The rows of D fall into a few groups, and each row is roughly a mix of its group's hidden directions; some rows fit no group.
D, 99 rows:
[[ 13  -6  -4  11 -11   1   3   6  25  24]
 [ -4   8  16  -3  10   5   1 -11 -13 -30]
 [  4   8  15  -5   2  -1  25 -22  15  -1]
 [ 12 -15 -30  -3 -11   2   0   2 -17   0]
 [ -3 -19   2  19   4 -27  -3  -1  -8 -10]
 [  8 -24   6  12   0  19   2 -15  14  -9]
 [  7   3  25   8   1  -8  22  -9 -16  -7]
 [  8 -33   2 -10   3  20  -1   2  -5  -4]
 [-16  21   0   5 -11 -17  -9  -3   1 -22]
 [ -1  -5  14 -15  10  15  22 -11 -17  -5]
 [-27 -14  -5   6 -15  -9 -11  13  -8   7]
 [  0  -8 -15  -9  -8 -16  11   2 -13  27]
 [-28  -7  -3   1   5  -4   2  20 -14  14]
 [  2   1  -7   8  -2  22  -2  32  -2   3]
 [  5   2 -16  16 -27  -1 -18   8   5  -2]
 [-10  -8   3   1  27   6  22  16  -2  -2]
 [-16   8 -19 -23   6  16  -4   7  -9   6]
 [-18  -8 -19  11 -25   1  -3   4  -8 -10]
 [ 31   8  16 -10   7   8   4 -10  10  -6]
 [ 13   9  -6  -8   4  22  25  -7   1 -13]
 [  0 -22  12  -5  21  14  17   0  -7  -5]
 [ 14  19  20   7   6  11   1   1   9 -20]
 [-23  -4   5  -4  12  13  26 -11   6  -2]
 [-10  14  -8   2  10 -20   1  -5  27   6]
 [-13   6 -18  17   4   4   3 -24 -14  -7]
 [  8  18   1 -11 -16  -1 -26 -12  -3   9]
 [ 23 -11   9 -16 -13 -12 -12  -3   8 -13]
 [  2  16 -12  -2 -23 -17 -20  -5   1   5]
 [ 19   1 -22   9   0  17   3  -7 -17 -11]
 [ -6  14 -11 -18   4 -24   0   1  17  14]
 [  0 -14   2  -9  13 -24 -11  19 -13  -1]
 [  8 -33   4   1   5  -4 -20  -8   0  -4]
 [ 17   2 -10 -11 -14  -2 -12  24  -3 -16]
 [-11  22 -16  24 -11   1  -2   8   6  -5]
 [-14 -12  26  -4   1 -10   5  -5  19  13]
 [ -3  18 -11  14  -7   5 -14  27  -4   5]
 [ 14  11  -8  15  27   0   3 -16  -3 -10]
 [  0   9  10  10  26 -10  -7  16 -12  13]
 [  4  15   3 -17  -7 -19  -4  26  -2   7]
 [ 20 -10  -6 -18   7   8   5  17 -17  11]
 [ -2  20 -13  11 -20   7  11  21   0   0]
 [ -7   8   1   9 -27  -9 -17   0  14  13]
 [  0 -16  26  -2  -6  -9  14 -11  16   7]
 [  7 -17  24 -26   8   3   3   1   4   6]
 [ 17   1 -25   3 -12  -1  -1  15   2  19]
 [  2 -21  24   2  -7   1   6 -12  19  -8]
 [-12   7 -16  -1  -2 -25  12 -10  19  -1]
 [ 13 -12  26  -2 -10  -6  16 -10  13  -3]
 [ 17   7  13  15  -6   4   9  -1  26  11]
 [-11   5  -2   2  17  16  28   9  11  -2]
 [ 11  23  13  17 -11   1 -21  -4  -1   3]
 [ -1  -6   6  19  -6  -7  15  11 -25 -13]
 [ 16  -3  23   8   2 -17  18  14   1   5]
 [  2 -16  15  10  14  22   3 -11  16   7]
 [  0  -4  15  -4  -6  -2   0 -11  -5 -35]
 [  9  -5  -2 -32 -14   8   1 -16   0   6]
 [-16  -6   0   1 -19 -17 -17  17  -1  11]
 [-10  18  11   0   1  -4  11 -11  17  24]
 [-32 -12 -11  10  -4  -6  -4   8 -11   7]
 [ 25  14   3  -4 -13   0  -3  17   3 -19]
 [ 18   2  18   4 -11  -3 -18 -17  16   2]
 [-11  23  -9  20 -12 -15  10  -2  -4  -9]
 [  9 -25  12  -3  -4  -2  18 -11   7  17]
 [  5   6 -12  17 -27  11 -11  13  -6  -4]
 [ -4  -2 -11   3 -28 -19 -18   4   6  -3]
 [  0  19   6   9  -7 -12 -15  -4  18  21]
 [  6 -26   0 -12  -5  -3  20 -16  12  -6]
 [  1 -22 -11   8 -12 -11 -12 -18  12 -10]
 [ -4  20   8  -7  24  13  -8   1  13  13]
 [  2  17   4   9 -29  -2 -12   2  14  10]
 [-30   3 -13   8   0 -11  -3 -18  -8   1]
 [  3 -18  -2 -14   5 -11  -4 -27  15  -5]
 [ -1 -16 -17  -8  -5 -22  -8  11 -10 -16]
 [-13  14 -19   9  11   0  12  20 -16   2]
 [ -6  15 -17   2  -8  22  24   0  -1  -5]
 [-10 -13   2  14 -27  15  -7  -9  -3 -10]
 [ -3  17  19  -5  15  -7  21   1 -16   3]
 [ 20 -17  15  -8  -2  -7 -12  11 -11 -17]
 [  3   6 -10   9 -18 -12 -29 -10   8   0]
 [-17  12  21   0  -3 -11 -12   3  17 -17]
 [ -1  -6   5  -2  34 -16  -5   4  -8   8]
 [-17 -18   5  14  -1 -10 -21 -17   2   6]
 [ 20   9  -2 -13 -13 -10   4  11 -16 -19]
 [  5 -12  16  -5 -12 -20 -24   9   2   4]
 [-15 -28   4 -20  10   3  10   1  -7   0]
 [  0 -10 -12  -2 -15  31  14  -1   1 -10]
 [-17 -22   4   6   0   2  -6  -5  23  16]
 [-11  20 -17  -1   7   3 -17  11 -15 -13]
 [ 11  23  10  15  22  10   4  -5   1  10]
 [  4   3 -17  -4  13  15  23 -15   0 -14]
 [ -5 -16  13  -1  16  -7  26 -10 -10 -10]
 [  9   5  -6   4 -22  16 -19  16 -15   2]
 [ -3   6 -27  -2   8   5  -3   0 -28   1]
 [ 24 -24   8  -4 -14   4   7   4  13   0]
 [ 15  -5  20  -8   5  -1  14   7   9  25]
 [  7  -4  24   5  25  13   4  14  -3   5]
 [  9  -9 -15 -13   1   3  15  10 -14 -25]
 [-14  12  -1  11 -21   6  -5 -12  17  17]
 [ 20 -20  13  -1  -9   0  15  -3  15  13]]
One row of each group comes first, with its name. Which group is each row after those in?
[ -2  14 -16  12  16   7  11 -24   8   0]
F
[-25 -16   6  -2  -9 -11 -14   1  19  -3]
P
[ -6 -22   6   7  20  -5   8 -20  10 -11]
A

[ 18 -23  -9   8  -6  15   1   3  16  13]
P
[ -3  10 -22   6  -4   6 -15   1 -12 -25]
P
[ -5  12  -2  24  -2 -29   4   6   5  -3]
A
[  2   3   0   9 -12 -33  -8 -17   4  -3]
A
[-15  13  -7  13  -2 -14 -12  -9  14  21]
F
[  2  -2  15  -8  11  -9  18  16 -24   3]
A
[-14  11 -28   8  -6 -20  -5   1   5   4]
F
[  1  14  -5   7  -2  -7 -33  13  -1  10]
A
[ 15  16  12   9   4  12   6 -10  -3 -26]
P
